Where one turn sends some rows of the set: a few examples, then the rows asked
pid: 107, -7, -378, -116, 19, 96, -63, -79, 32, 66, 1, -195, 101, -72, -67, 303, 133, 134, -100, 13, -123, 82, -6, 12, -49, 8, -51, -111
Pevat: 17, 83, 308, -32, 111, -44, 148, 84, 34, 83, -23, -265, -100, 35, 158, -123, -154, 151, 0, 155, -71, -136, 0, -103, -56, -173, -165, -65
masob: 2, -136, 289, 65, 11, -24, -47, 49, -36, 88, -41, 137, 40, -57, 205, -108, -158, 83, 58, -65, -16, 155, -60, 128, 57, -161, 148, -82
sebi: 93, 87, 284, 14, 95, 33, 167, 88, 93, 105, -21, -242, -109, -32, 119, -108, -139, 121, 72, 135, -8, -115, 94, -101, -63, -263, -177, 5
vumad: 150, -25, -119, 80, 51, 4, -29, -23, -86, -7, -31, 43, -31, -77, -407, -7, 13, -61, 183, 60, -7, -135, -6, -58, -131, 238, -83, -44
luga: 163, 8, -192, 16, 29, -164, 115, -28, -34, 85, -34, -312, 62, 22, 136, 47, 296, 2, 23, -102, 23, 174, -152, -86, 3, 12, 133, 50
pufo: 139, -20, -69, 61, 21, 119, -90, 6, -68, 58, -11, 14, -5, -49, -447, -12, 72, 14, 111, 54, -106, -69, 121, -17, -84, 207, -246, -32
rif: 23, 65, 287, 20, 72, -21, 180, 112, 75, 89, 3, -269, -107, -43, 98, -171, -161, 92, 71, 103, 28, -126, 19, -78, -103, -212, -59, -42
Nidup: 203, -12, -380, -74, 9, 118, -72, -48, 49, 74, -41, -200, 67, -132, -85, 306, 137, 41, -2, -5, -47, 95, 71, 18, -81, -51, 32, -33
depa: 100, -94, 284, 45, 9, 54, -22, 23, -8, 99, -87, 215, 39, -40, 240, -89, -174, 137, 53, -81, 8, 168, 16, 67, 103, -220, 54, -36
bobuf: -100, -47, -343, 74, -22, -4, -81, -45, -9, 129, -52, 46, -61, -109, 36, -304, 159, -18, -28, 19, -154, -26, 95, 147, -44, -159, -39, -59
Begur: -73, -17, -366, 66, -20, -36, -40, -81, -18, 82, -82, 105, -77, -111, 69, -314, 124, -14, -9, -6, -105, -71, 35, 92, -37, -132, 14, -51
datap: 13, -126, 289, 17, 20, 20, -50, 5, -39, 85, -40, 193, 67, 21, 272, -82, -158, 172, -10, -49, -98, 155, -44, 78, 113, -162, 16, -87
Dabu: 66, -30, 139, 117, 126, -83, -23, 29, -121, -45, -27, -52, -208, -160, -289, 266, 164, 6, 34, 62, -59, -156, 40, -73, -24, 101, -103, 157
Nep: 34, -2, 468, 41, 2, 126, -1, 82, 37, 134, -3, 26, -67, -76, 179, 50, 12, -54, 17, -148, 27, 108, 140, -14, -15, -116, 115, -72
Lozu: 182, 31, -406, -118, 6, 134, -15, -99, 70, 61, -43, -155, 77, -120, -91, 274, 117, 135, -70, -42, -10, 96, 37, -9, -49, -49, 5, -60
sase: 125, 13, -106, -14, 33, 19, -3, -68, -70, 21, -30, 100, 6, 11, -443, -48, 13, 88, 39, 16, -43, -127, -22, -91, -76, 252, -195, -82
Zogus: -55, -18, 164, 27, 101, 3, 13, 6, -58, 17, 4, -97, -170, -91, -439, 146, 168, 147, -174, -25, -63, -77, 47, -10, 3, 92, -169, 81
muf: 89, -10, -74, 17, 22, 86, -18, -17, -40, 51, -19, 24, 15, -12, -498, -79, 40, 76, 32, 6, -59, -56, 53, -23, -87, 207, -210, -78
resas: 69, -7, -145, -24, -2, -39, 70, 9, 41, 159, -2, -393, 89, 56, -3, -9, 357, 86, -109, -119, -83, 273, -28, -11, 61, -31, -7, 46
mozi: 63, -18, 447, -2, 23, 62, -9, 19, -19, 98, -14, 125, -46, -13, 305, 151, -7, -10, 11, -64, -50, 37, 73, -87, -5, -61, 21, -70
Met: 161, -14, -413, -107, 25, 42, -85, -85, 11, 40, -18, -184, 84, -96, -20, 330, 111, 68, -41, 28, -82, 52, -41, -5, -69, 15, 31, -89
muto: 53, -12, 91, 79, 128, -144, 49, -34, -136, -77, -41, -8, -210, -140, -301, 198, 97, 18, -16, -21, 46, -180, -69, -114, -57, 130, 4, 114
noviz: 94, 22, 76, -3, 104, -74, 116, -61, -79, -60, -60, 43, -196, -120, -360, 155, 105, 119, -85, -93, 94, -173, -32, -128, -4, 77, -69, 129
Kar: -53, -28, 452, -19, 33, 3, 33, 20, -14, 88, 20, 57, -46, 4, 233, 59, -38, 10, -66, -136, 3, 27, -44, -69, -11, -16, 159, -156
sepe: 29, 6, 465, -55, 3, 109, 4, -2, 22, 143, -1, 103, -23, 21, 241, 104, -6, 92, -103, -98, -56, 79, 93, -70, 50, -64, -42, -92
lar: 130, -43, -83, 86, 46, 36, -102, 18, -100, 25, 1, 10, -9, -44, -378, 27, 56, -49, 150, 88, -132, -99, 43, -27, -113, 254, -161, -49
Bozu: 93, -33, -368, -99, 6, 93, -60, -23, 35, 75, -2, -262, 75, -135, -119, 255, 135, 69, -56, -18, -60, 113, 22, 66, -92, -12, 69, -123
fodo: -39, -135, 320, 39, 2, 25, -51, 59, -5, 128, -25, 107, 61, -24, 173, -135, -152, 124, 5, -94, -57, 189, -25, 134, 74, -172, 101, -100
mevid: 14, -156, 317, 65, 19, -13, -105, 40, -48, 86, -55, 157, 55, -28, 277, -29, -140, 84, 52, -9, -126, 136, -28, 82, 79, -164, 35, -66
mibut: 67, -110, 317, 70, 1, 87, -66, 46, -3, 124, -53, 158, 55, -48, 202, -93, -126, 109, 71, -70, -46, 202, 58, 111, 109, -222, 42, -18
sil: -11, 18, -369, 43, -35, 24, -39, -115, -9, 74, -82, 155, -77, -82, 77, -273, 146, 30, -27, 14, -102, -53, 109, 63, -8, -181, -95, -11
Nirib: 123, -13, -408, -112, 13, 47, -29, -64, 42, 51, -16, -215, 69, -121, -100, 245, 119, 73, -63, -38, -12, 77, -52, 15, -91, -2, 130, -114
zami: -33, -13, -349, 106, -33, 39, -108, -68, -31, 103, -86, 99, -61, -107, 102, -257, 158, -27, 31, 52, -159, -47, 140, 104, -20, -182, -89, -9
mir: 24, 66, 289, 4, 103, -44, 137, 102, 31, 72, 16, -268, -107, 14, 158, -107, -153, 97, 20, 173, -74, -147, -8, -96, -73, -177, -160, -49
lezep: 135, 41, -176, -78, 38, -81, 100, -75, -5, 126, -39, -248, 112, 130, 119, 56, 318, 176, -138, -81, -87, 202, -114, -106, 87, 0, -110, 32
merip: 23, -28, 160, 117, 91, 3, -20, 50, -82, 15, -8, -118, -192, -171, -402, 191, 196, 44, -26, -5, -49, -70, 125, -8, -15, 54, -136, 153
fom: -5, 77, 309, -10, 83, -21, 172, 126, 87, 102, 11, -298, -108, -21, 68, -167, -159, 117, 35, 92, 2, -98, 40, -50, -98, -218, -82, -62
peba: -97, -41, 491, -12, 10, 66, -25, 69, 18, 151, 50, -7, -23, 1, 192, 49, 6, 17, -92, -121, -76, 96, 27, 8, -1, -16, 83, -157
zuta: -100, -38, -343, 61, -28, -26, -89, -93, -30, 101, -59, 98, -49, -43, 83, -269, 153, 50, -70, 52, -214, -42, 74, 113, -14, -132, -128, -67
govut: 35, 37, 116, -4, 108, -24, 63, -61, -61, -20, -40, 25, -152, -73, -370, 158, 127, 205, -184, -67, -3, -148, -2, -100, 29, 90, -189, 110
pupu: 254, 74, -193, -37, 19, -70, 154, -81, 30, 98, -93, -207, 63, 47, 101, 36, 303, 109, -16, -149, 58, 182, -57, -148, 69, -66, 21, 104
Logus: -69, -47, -343, 85, -8, -55, -101, -95, -65, 79, -67, 106, -72, -92, 138, -244, 134, -27, 9, 63, -181, -87, 34, 77, -30, -117, -58, -68
femid: 177, -13, -154, 42, 41, -138, 16, -16, -52, 94, -31, -313, 70, 36, 205, 156, 343, -10, 52, 0, -127, 178, -81, -97, 46, 25, -18, 80
Terim: 197, 26, -130, 37, 42, 24, 8, -70, -79, -13, -52, 116, -10, -44, -388, -15, 1, 14, 127, 25, 3, -140, -15, -122, -96, 216, -138, -49
kovan: 39, 31, 445, -51, -5, 111, 67, 24, 73, 124, -20, 88, -42, -31, 154, 11, -22, 52, -60, -200, 103, 95, 79, -57, 7, -107, 110, -84
vegob: 220, 6, -135, 44, 9, -4, 22, 2, 25, 155, -50, -346, 66, -6, 86, 79, 383, 33, 18, -51, -64, 263, 65, -45, 45, -75, -63, 135
kad: 103, 106, 274, -13, 78, 14, 167, 86, 74, 91, -40, -193, -112, 1, 141, -136, -159, 119, 64, 107, 21, -134, 69, -112, -59, -245, -165, -5

Begur turns into Logus
sebi turns into fom
Now find these:
Bozu turns into pid
mozi turns into Nep
merip turns into Zogus
datap turns into depa
lar turns into pufo
resas turns into lezep

